arr =
[[ -3.7  69.3   0.7 -83.3  -2.5 -75.2  78.4 -85.4  -1.6  42.5  48.4  50.6
   -3.5]
 [ 25.9  11.5  39.9  16.6 -39.8   5.5  44.8  -5.2  41.5  21.8  67.4  33.9
   25.8]]
arr[0, 0]	-3.7
arr[1]	[25.9, 11.5, 39.9, 16.6, -39.8, 5.5, 44.8, -5.2, 41.5, 21.8, 67.4, 33.9, 25.8]
arr[1, 1]	11.5
arr[1, 8]	41.5
arr[:, 3]	[-83.3, 16.6]
arr[0]	[-3.7, 69.3, 0.7, -83.3, -2.5, -75.2, 78.4, -85.4, -1.6, 42.5, 48.4, 50.6, -3.5]
arr[:, 12]	[-3.5, 25.8]
arr[:, 7]	[-85.4, -5.2]
arr[0, 1]	69.3
arr[1, 12]	25.8
arr[:, 6]	[78.4, 44.8]
arr[0, 8]	-1.6
arr[0, 3]	-83.3
arr[1, 10]	67.4
arr[:, 5]	[-75.2, 5.5]
arr[1, 2]	39.9
arr[0, 7]	-85.4
arr[:, 11]	[50.6, 33.9]
arr[1, 9]	21.8

a =
[[ 45.2   1.4  51.2  33.6  28.5  36.5  45.1  41.1 -61.4 -21.9 -35.2 -30.5
   -5.3 -34.2  46.7 -50.9]
 [-17.5  65.8  31.4 -23.6  53.3 -65.3  19.0  12.1 -24.0 -21.8 -27.7  14.0
   53.4  -6.1  33.9  -2.9]
 [  1.4 -20.2  60.6  43.2 -49.5  28.5  41.0  19.8 -50.9  -3.8 -22.0 -32.1
  -13.7 -29.0  57.0 -35.8]]
a[0][0]: 45.2
a[0][6]: 45.1
a[0][3]: 33.6
a[2][10]: -22.0
a[:, 4]: [28.5, 53.3, -49.5]
a[:, 0]: [45.2, -17.5, 1.4]
a[2][12]: -13.7
a[0][15]: -50.9
a[:, 15]: [-50.9, -2.9, -35.8]
a[1][15]: -2.9
a[2][15]: -35.8
a[0][10]: -35.2
a[:, 3]: [33.6, -23.6, 43.2]
a[2]: [1.4, -20.2, 60.6, 43.2, -49.5, 28.5, 41.0, 19.8, -50.9, -3.8, -22.0, -32.1, -13.7, -29.0, 57.0, -35.8]
a[0][14]: 46.7
a[0]: [45.2, 1.4, 51.2, 33.6, 28.5, 36.5, 45.1, 41.1, -61.4, -21.9, -35.2, -30.5, -5.3, -34.2, 46.7, -50.9]
a[0][5]: 36.5
a[2][6]: 41.0
a[2][14]: 57.0
a[2][7]: 19.8
a[2][11]: -32.1
a[:, 1]: [1.4, 65.8, -20.2]
a[0][8]: -61.4
a[:, 10]: [-35.2, -27.7, -22.0]
a[2][9]: -3.8
a[0][9]: -21.9
a[1]: [-17.5, 65.8, 31.4, -23.6, 53.3, -65.3, 19.0, 12.1, -24.0, -21.8, -27.7, 14.0, 53.4, -6.1, 33.9, -2.9]
a[1][2]: 31.4

X =
[[-12.4, -10.4, 18.8, -9.1, -14.5, -13.6, 21.4, -11.2],
 [7.2, -21.8, -21.7, -20.1, 20.0, 0.5, -19.9, -7.7],
 [2.8, -22.0, -10.5, -25.1, 7.0, -14.6, 17.0, -20.0],
 [19.8, -22.4, -2.1, -14.2, 23.9, -3.5, 21.5, -17.7]]
X[-4,-8] = -12.4
X[3] = [19.8, -22.4, -2.1, -14.2, 23.9, -3.5, 21.5, -17.7]
X[-3,-2] = -19.9
X[-1,-7] = -22.4
X[-2,-6] = -10.5
X[-1,-5] = -14.2
X[2,-1] = -20.0
X[3,6] = 21.5
X[-1,4] = 23.9
X[-3] = [7.2, -21.8, -21.7, -20.1, 20.0, 0.5, -19.9, -7.7]
X[1,-6] = -21.7
X[3,7] = -17.7
X[2,-5] = -25.1
X[-4] = [-12.4, -10.4, 18.8, -9.1, -14.5, -13.6, 21.4, -11.2]
X[:, -6] = [18.8, -21.7, -10.5, -2.1]
X[-4,-6] = 18.8
X[:, 4] = [-14.5, 20.0, 7.0, 23.9]
X[1,4] = 20.0
X[0,-2] = 21.4
X[3,2] = -2.1
X[-1,-3] = -3.5
X[-4,-5] = -9.1
X[-1,0] = 19.8

B =
array([[-451,  519, -241,  168, -548],
       [ -33, -556, -340,  299, -255],
       [-232, -157, -359, -341, -139],
       [-177, -567, -197,  -38,  344]])
B[0][0]: -451
B[2][1]: -157
B[2][4]: -139
B[3][0]: -177
B[3][3]: -38
B[3][2]: -197
B[0]: [-451, 519, -241, 168, -548]
B[1][2]: -340
B[2]: [-232, -157, -359, -341, -139]
B[:, 3]: [168, 299, -341, -38]
B[1][4]: -255
B[:, 4]: [-548, -255, -139, 344]
B[0][4]: -548

M = [30, 97, 54, 802, 244, 603, 121, 674, 719, 750, 668, 680, 511, 89, 633]
M[0] = 30
M[5] = 603
M[14] = 633
M[2] = 54
M[13] = 89
M[6] = 121
M[11] = 680
M[9] = 750

A =
19	70	14	57	47	47	67	47
30	70	27	59	33	45	53	42
14	24	53	8	37	57	96	57
9	12	63	16	41	63	84	60
44	65	23	46	32	54	53	45
45	65	25	48	31	54	51	46
51	49	61	40	44	49	60	48
9	12	64	16	41	63	84	60
8	13	60	14	42	60	86	58
39	48	40	39	57	47	49	54
42	43	39	42	56	60	49	55
20	71	19	59	42	45	60	44
A[-12][0] => 19
A[5][1] => 65
A[9][-1] => 54
A[-6][-1] => 48
A[-5][-3] => 63
A[-3][5] => 47
A[-5][-2] => 84
A[-7][-3] => 54
A[-4][-6] => 60
A[-11][-7] => 70
A[:, 6] => [67, 53, 96, 84, 53, 51, 60, 84, 86, 49, 49, 60]
A[-10][0] => 14
A[-11][7] => 42
A[11][-1] => 44
A[3][3] => 16
A[:, -6] => [14, 27, 53, 63, 23, 25, 61, 64, 60, 40, 39, 19]
A[-12][-6] => 14
A[9] => [39, 48, 40, 39, 57, 47, 49, 54]
A[-1][-8] => 20
A[-11][6] => 53
A[:, -4] => [47, 33, 37, 41, 32, 31, 44, 41, 42, 57, 56, 42]
A[-11][2] => 27
A[:, 0] => [19, 30, 14, 9, 44, 45, 51, 9, 8, 39, 42, 20]
A[5][3] => 48
A[-3][3] => 39
A[-6][3] => 40
A[-2][0] => 42
A[8][-5] => 14
A[-12][5] => 47
A[-11][-8] => 30
A[-5][-7] => 12
A[0][1] => 70

m =
[[  6.1  13.7 -36.8   6.2 -10.9  -2.7 -25.9]
 [ 30.5 -15.4 -25.7 -34.3   0.4   4.8  17.6]
 [ 28.8 -11.3 -10.9  -0.5  51.3 -14.0  21.6]
 [ 16.8 -50.4 -26.2 -20.3  -1.5  -6.3  18.8]
 [ 49.6  -2.3 -11.7  35.5  26.8  54.4  -6.8]
 [ 22.0 -38.5 -24.1 -23.1  -2.1  -2.0  17.7]
 [-18.7  49.4 -33.2  43.4  -2.0   0.0 -53.8]
 [-34.6  30.3 -66.2 -21.0 -47.3 -56.7 -44.6]
 [ 23.0 -41.1  41.2  78.3  40.4  27.9   5.2]
 [ 20.9 -43.1  48.0  72.8  36.8  32.4   7.8]]
Rows and columns are counted from 0.
(0, 0) -> 6.1
(7, 4) -> -47.3
(4, 4) -> 26.8
(3, 6) -> 18.8
(1, 1) -> -15.4
(6, 1) -> 49.4
(8, 4) -> 40.4
(1, 5) -> 4.8
(5, 3) -> -23.1
(6, 0) -> -18.7
(9, 6) -> 7.8
(2, 0) -> 28.8
(8, 0) -> 23.0
(9, 1) -> -43.1
(1, 4) -> 0.4
(0, 5) -> -2.7
(5, 5) -> -2.0
(3, 2) -> -26.2
(2, 4) -> 51.3
(3, 3) -> -20.3
(7, 1) -> 30.3
(4, 5) -> 54.4
(2, 3) -> -0.5
(0, 3) -> 6.2
(0, 6) -> -25.9
(5, 6) -> 17.7
(3, 0) -> 16.8
(7, 2) -> -66.2
(2, 5) -> -14.0
(6, 4) -> -2.0
(1, 0) -> 30.5
(5, 0) -> 22.0

x =
[-10.3 -47.5 -33.7  25.9  52.0 -62.2 -25.2 -58.7 -50.6  30.8 -42.0  55.1
 -20.6 -22.5]
x[0] => -10.3
x[-10] => 52.0
x[5] => -62.2
x[1] => -47.5
x[-1] => -22.5
x[8] => -50.6
x[-7] => -58.7
x[-12] => -33.7
x[-5] => 30.8
